In the rows, 128 means zero.
One hidden turn or mirror swaps the rows below in pairs. Which row is each named row swapped with?
The rows were stretched afterwards, more along some directions than others.
k619: [192 114 155 118 140 127 118 135 136 125 135 112 153  96 131 113 110]
k829: [131 120 149 128 121 132 155 123 107 115 146  96 100 112 136  90 124]
k6: [122 124 120  98  91 110 133 125 121 115 108  96 133 112 128 124 116]
k318: [144 135  98  81 121 115 145 150 147 126 120 126 166 111 128 135 108]
k3: [149 140 136 126 152 102 146 137 127 144 157  97 142 103 123 101 116]
k4: [126 132  87  94 112 122 139 134 147 121 119 126 162 101 128 138  97]
k552: [185 107 148 130 125 130 103 124 117 120 133 110 157  75 140 110 107]
k998: [191 108 132 106 120 101 100 138 127 122 142 111 159 105 155 117 126]
k680: [166 121  96 101 133  82 101 134 129 113 134 115 181 100 132 139 127]
k85: [139 111 112 133 129  85 104 121 117  93 132  86 129 122 121 119 148]
k313: [150  97 110 113 119  98 144 155 135 134 128 115 168 128 128 160 129]
k229: [162 104 126 134 127  99 114 126 126 121 130  94 153 108 117 126 157]
k626: [187 104 164 141 156 150 105 134 121 111 166 118 148  90 140 116 105]
k512: [189  88 141 120 130 132 144 150 128 131 155 115 136 125 135 139 148]
k381: [173  83 133  91 116 125 162 158 135 132 144 120 151 128 141 151 126]
k866: [149  69 129 129 136 141 158 149 153 109 130 111 163 127 139 139 113]
k710: [107 138 125 124 107  91  99 111 115  99 111  83 124 116 104 112 148]
k588: [154 138 144 129 129 143 121 116 115 125 158 112 129  73 133 110 106]
k219: [207  90 141 120 159 145 149 158 145 139 161 139 157 107 142 136 114]
k42: [135 106 107 117 121  92  82 116 131  91 112  90 131 105 106 126 135]
k456: [154 101 124  94 124 158 152 158 148 125 130 138 149  97 128 147 100]
k691: [152 123 111 113 131 122 124 138 115 124 139 142 138  96 150 129  94]
k652: [172 146 121 103 137 112 144 137 115 145 161 126 141  96 137 135 117]
k53: [139  80 121 127 130 139 152 155 137 102 130 121 154 121 146 136 117]
k651: [164 105 124 113 130 117 142 160 127 133 134 131 166 134 137 151 114]
k696: [154 120 119 119 145  88 133 138 118 134 140 105 139 108 126 116 108]
k469: [161  79 151 127 138 144 147 135 125 110 158  96 159  96 141 112 105]
k549: [155 145 130 115 101 156  93 124 124 118 135 126 118  86 140 117 111]
k846: [205  96 143 125 144 130 122 135 139 135 162 115 191  98 140 140 124]
k848: [130 122 101 109 103 141 107 143 134 101 106 130 133 115 134 136 108]
k266: [125 145 131 126 106 139 117 143 121 114 125 119 147 113 142 148 111]
k149: [142  76 128 122 121 121 118 137 139 109 120  85 151 108 128 117 114]
k670: [177  77 143 118 137 115 113 130 119 109 161 102 146 101 130 143 121]
k795: [165 121 135 129 158 103 140 136 120 112 148 116 135 106 114 129 150]
k858: [131 122 125 105 119 108 112 118 117 101 142 102 134 121 115 144 132]
k349: [164 141 111 116 128  95  94 119 120 120 141 103 182 107 126 127 127]
k261: [180 151 122 104 117 109  86 133 119 127 130 123 141 102 120 147 133]
k178: [167 120 106 125 124 108 108 139 134 136 119 120 162  99 141 123 124]
k31: [140  96 121 105 124 130 189 143 157 133 117 100 163 132 135 122 111]
k427: [159  92 118 100 108 119 125 147 136 122 114 132 162 134 115 172 142]
k658: [166 101  91  91 122  72 129 149 129 127 114 108 164 109 131 139 138]
k985: [169 126 140 111 136  86 103 119 120 115 133  83 138 114 102 121 153]
k628: [162 134 119 120 147 111 120 140 106 109 149 112 111 118 134 111 113]
k232: [140 167 129 128 138 107 111 121 122 130 137 101 120  99 103 118 128]
k943: [123 137 125 106  98 115 115 125 125 108 116  96 135 112 121 143 117]
k734: [147 109 132 130 101 132 103 129 114  96 127  97 144  95 149 106 132]
k671: [157 112 141 124 119 120 109 118 115 113 152  89 133  84 147 101 102]
k462: [196 118 147 128 163 119 119 148 121 106 155 125 151 117 121 148 135]
k754: [145 103 131 111 112 151 127 141 127  95 121  95 156 100 142 109  97]
k488: [126 113 152 123 121 116 151 136 122 112 134 106 124 143 126 121 142]

k651 pairs with k318
k6 pairs with k53
k680 pairs with k696
k588 pairs with k229

